In the rows, 128 means zero.
One hidden turn or mirror swaps the rows below in pairs. Which row is each named row swapped with?
The rows were stretched afterwards, more along some directions than others.
K_579: [114,135,121,113,118,134,140,130,122,143,104,165,143,135,128,116,147,128]
K_699: [119,136,118,109,111,131,109,156,148,146,128,138,129,125,150,138,123,152]
K_260: [110,145,115,113,119,119,122,163,140,146,129,127,125,132,141,151,112,147]
K_886: [127,138,113,99,103,133,106,151,145,141,129,130,123,124,137,137,121,152]
K_829: [108,132,118,122,108,140,139,132,124,144,107,175,147,140,137,122,144,144]
K_459: [134,143,136,113,106,104,128,151,109,145,127,130,133,125,95,173,121,164]
K_309: [114,130,150,90,128,107,118,138,121,128,148,121,124,132,128,167,136,136]
K_558: [91,137,131,112,99,136,145,126,108,125,114,154,129,128,92,137,141,133]
K_122: [114,119,117,130,112,143,142,152,145,133,113,124,128,157,122,130,137,140]
K_339: [136,145,148,110,107,99,133,144,106,138,130,137,133,128,94,159,127,134]
K_245: [100,126,148,127,126,117,149,140,120,117,129,165,144,152,151,149,142,127]
K_653: [101,146,125,117,109,134,153,127,113,116,120,155,130,131,87,138,141,118]
K_264: [137,131,149,125,124,125,133,142,138,131,139,143,142,167,123,129,151,148]
K_67: [120,160,150,111,101,113,135,145,125,140,137,161,138,117,125,124,125,119]
K_932: [110,117,117,131,122,140,144,144,144,124,117,116,124,152,129,140,133,146]
K_922: [134,138,146,124,105,128,129,147,139,140,143,153,152,159,123,128,142,146]
K_202: [108,125,133,134,96,120,128,169,152,152,117,160,145,151,119,133,152,145]
K_724: [111,132,131,124,140,131,146,133,130,109,131,157,140,144,147,152,141,124]
K_6: [120,113,114,132,115,138,134,152,137,135,111,118,123,152,112,142,133,140]
K_502: [126,158,107,103,115,113,140,147,135,112,114,150,138,139,114,153,134,123]
K_910: [102,128,132,86,138,116,126,139,126,119,140,123,126,143,120,176,147,157]
K_255: [90,126,144,115,110,119,149,122,104,117,121,141,130,131,95,154,140,137]
K_549: [123,161,145,115,107,106,138,153,123,141,140,158,147,115,110,139,119,117]
K_128: [126,143,105,107,116,131,112,150,138,132,121,129,121,116,128,144,115,141]
K_32: [138,137,132,123,117,141,145,141,128,163,142,144,151,142,116,130,137,172]
K_425: [119,128,122,105,113,149,110,113,116,115,126,149,122,140,116,142,147,174]
K_633: [121,134,116,104,115,150,103,115,119,120,116,134,112,129,123,135,139,165]
K_746: [108,121,140,113,128,118,124,137,120,136,143,124,126,136,125,175,140,169]
K_975: [139,147,100,100,114,127,128,144,140,112,125,135,129,145,118,153,131,134]
K_547: [115,162,145,111,101,117,144,141,116,141,133,173,141,114,122,122,121,113]
K_548: [109,161,149,109,108,114,131,143,124,143,137,164,139,110,129,132,127,128]
K_76: [124,120,114,127,118,141,138,146,137,125,116,117,121,157,115,141,135,147]
K_249: [109,119,142,96,137,107,124,145,124,131,135,129,138,139,114,178,144,143]
K_3: [104,128,124,117,113,138,142,126,117,135,110,173,148,142,137,121,145,136]
K_643: [106,137,140,111,129,118,138,135,115,113,132,160,133,136,155,144,138,115]
K_290: [84,130,140,111,101,119,146,130,110,124,118,152,137,130,95,149,140,131]
K_890: [112,127,118,117,125,133,129,129,124,145,110,159,144,132,129,127,142,131]
K_608: [132,141,118,100,112,128,121,159,145,150,135,126,128,129,129,137,118,147]
K_620: [129,141,138,117,125,128,144,141,128,162,136,136,142,140,114,136,141,168]
K_452: [107,109,117,122,121,130,144,146,147,116,117,118,130,162,125,148,141,139]
K_296: [130,133,140,115,130,131,146,139,127,156,144,129,144,147,117,136,140,168]
K_712: [137,139,134,133,132,139,147,136,130,158,146,142,150,138,122,131,133,158]
K_337: [104,145,113,125,116,151,124,123,125,125,108,146,102,113,117,132,145,165]
K_16: [96,172,143,117,109,109,146,144,110,139,139,169,138,114,123,143,115,124]
K_203: [97,129,129,119,132,116,139,138,137,112,120,156,135,149,151,147,152,113]
K_49: [113,129,131,109,121,125,128,139,137,111,138,150,135,147,160,147,137,116]
K_658: [144,142,114,121,119,127,150,158,138,126,121,161,151,161,111,138,147,130]
K_649: [101,140,133,109,102,126,146,130,108,117,119,156,134,138,86,144,144,126]
K_931: [116,131,138,88,131,110,124,151,128,130,152,126,135,144,131,169,140,144]
K_408: [134,143,125,102,121,122,132,134,100,132,117,142,125,125,80,158,142,156]

Swapped with K_932: K_290
Swapped with K_620: K_829
Swapped with K_408: K_658
Swapped with K_296: K_3

One hidden turn or mirror swaps the rows below in pairs. Which row is each named row swapped with?
The rows were stretched afterwards, more along some directions than others.
K_961: [118,130,133,127,115,116,122,134,115,127,117,120,87,133,122,121,142,146]
K_2: [140,102,139,101,128,133,134,110,96,138,112,116,131,126,145,110,119,109]
K_826: [132,139,121,98,117,135,120,137,107,145,135,123,146,146,133,138,135,112]
K_885: [143,126,154,135,102,108,103,109,116,134,125,134,100,134,139,124,134,149]
K_346: [125,117,123,125,108,123,123,127,102,140,108,127,129,115,142,134,135,148]
K_623: [133,120,151,125,129,112,111,119,99,113,134,115,119,116,130,149,129,125]
K_584: [140,134,140,127,108,130,98,114,85,133,127,109,148,135,132,122,125,107]
K_553: [151,133,109,126,117,123,132,131,131,146,121,122,130,117,143,129,118,123]
K_745: [148,130,117,126,98,118,117,135,151,137,122,130,123,127,146,127,110,120]
K_812: [128,137,120,123,101,107,118,121,112,148,137,111,102,123,150,124,127,148]
K_611: [94,116,121,117,105,107,134,125,123,135,125,129,107,113,138,144,125,144]
K_575: [152,116,118,98,129,136,139,122,148,135,96,121,121,128,127,143,124,98]
K_917: [132,128,125,117,95,127,119,136,92,132,105,112,140,125,147,142,129,116]
K_795: [117,141,132,146,110,116,113,139,102,126,146,97,152,129,138,120,116,125]
K_590: [117,117,120,122,120,112,127,136,145,120,123,107,130,101,138,146,106,123]
K_83: [140,130,139,126,126,110,112,123,137,118,138,135,118,145,124,145,142,137]
K_749: [165,136,146,108,136,128,125,126,129,134,139,126,139,167,137,114,136,112]
K_95: [122,131,136,138,119,95,122,132,127,113,124,113,87,107,120,151,135,149]
K_971: [102,144,116,126,98,102,115,151,115,134,146,102,142,112,145,124,116,147]
K_845: [124,118,162,113,130,112,131,130,127,112,133,145,133,150,127,141,143,128]
K_903: [133,126,124,135,135,135,141,147,135,132,118,129,165,134,133,114,123,127]
K_398: [103,116,152,126,136,101,147,129,102,114,150,109,139,122,141,145,135,149]
K_354: [149,115,126,110,138,116,129,132,130,130,127,113,133,138,142,123,133,134]
K_63: [116,122,134,136,90,112,121,139,124,138,112,141,115,97,147,140,131,157]
K_617: [132,141,136,119,110,129,137,127,141,131,111,137,137,132,126,149,141,119]
K_507: [117,144,106,122,120,111,125,148,115,127,148,86,139,121,123,144,116,119]
K_721: [126,108,109,88,103,114,134,132,124,140,123,105,104,110,156,131,119,143]
K_463: [147,135,139,109,134,121,142,136,142,118,143,131,146,134,130,145,132,122]
K_466: [125,117,126,131,139,102,115,122,134,138,133,115,104,112,133,119,123,145]
K_132: [124,120,135,128,150,135,141,144,147,127,125,144,142,141,119,125,140,134]
K_708: [139,133,113,114,113,138,132,142,123,137,106,111,160,135,136,134,138,98]
K_473: [148,134,118,97,96,121,106,128,104,136,120,94,146,117,138,138,113,98]
K_271: [104,137,109,144,141,124,125,130,116,119,123,100,156,122,113,117,124,129]
K_680: [139,114,170,116,119,113,144,115,108,112,144,126,147,137,155,157,141,132]
K_715: [115,111,117,117,129,117,131,132,129,124,129,93,138,105,145,131,101,121]
K_37: [153,130,145,129,128,130,128,125,139,138,131,140,124,159,132,122,128,121]
K_404: [154,126,144,121,128,115,126,138,132,140,133,136,122,133,143,147,131,116]
K_350: [129,119,140,123,128,112,112,125,119,114,127,121,105,115,123,155,129,128]
K_583: [142,102,138,122,137,128,130,104,108,126,125,110,118,129,141,86,112,124]
K_895: [118,152,119,162,116,112,112,139,109,122,126,108,130,111,113,121,138,132]

Swapped with K_590: K_350
Swapped with K_553: K_354
Swapped with K_680: K_583

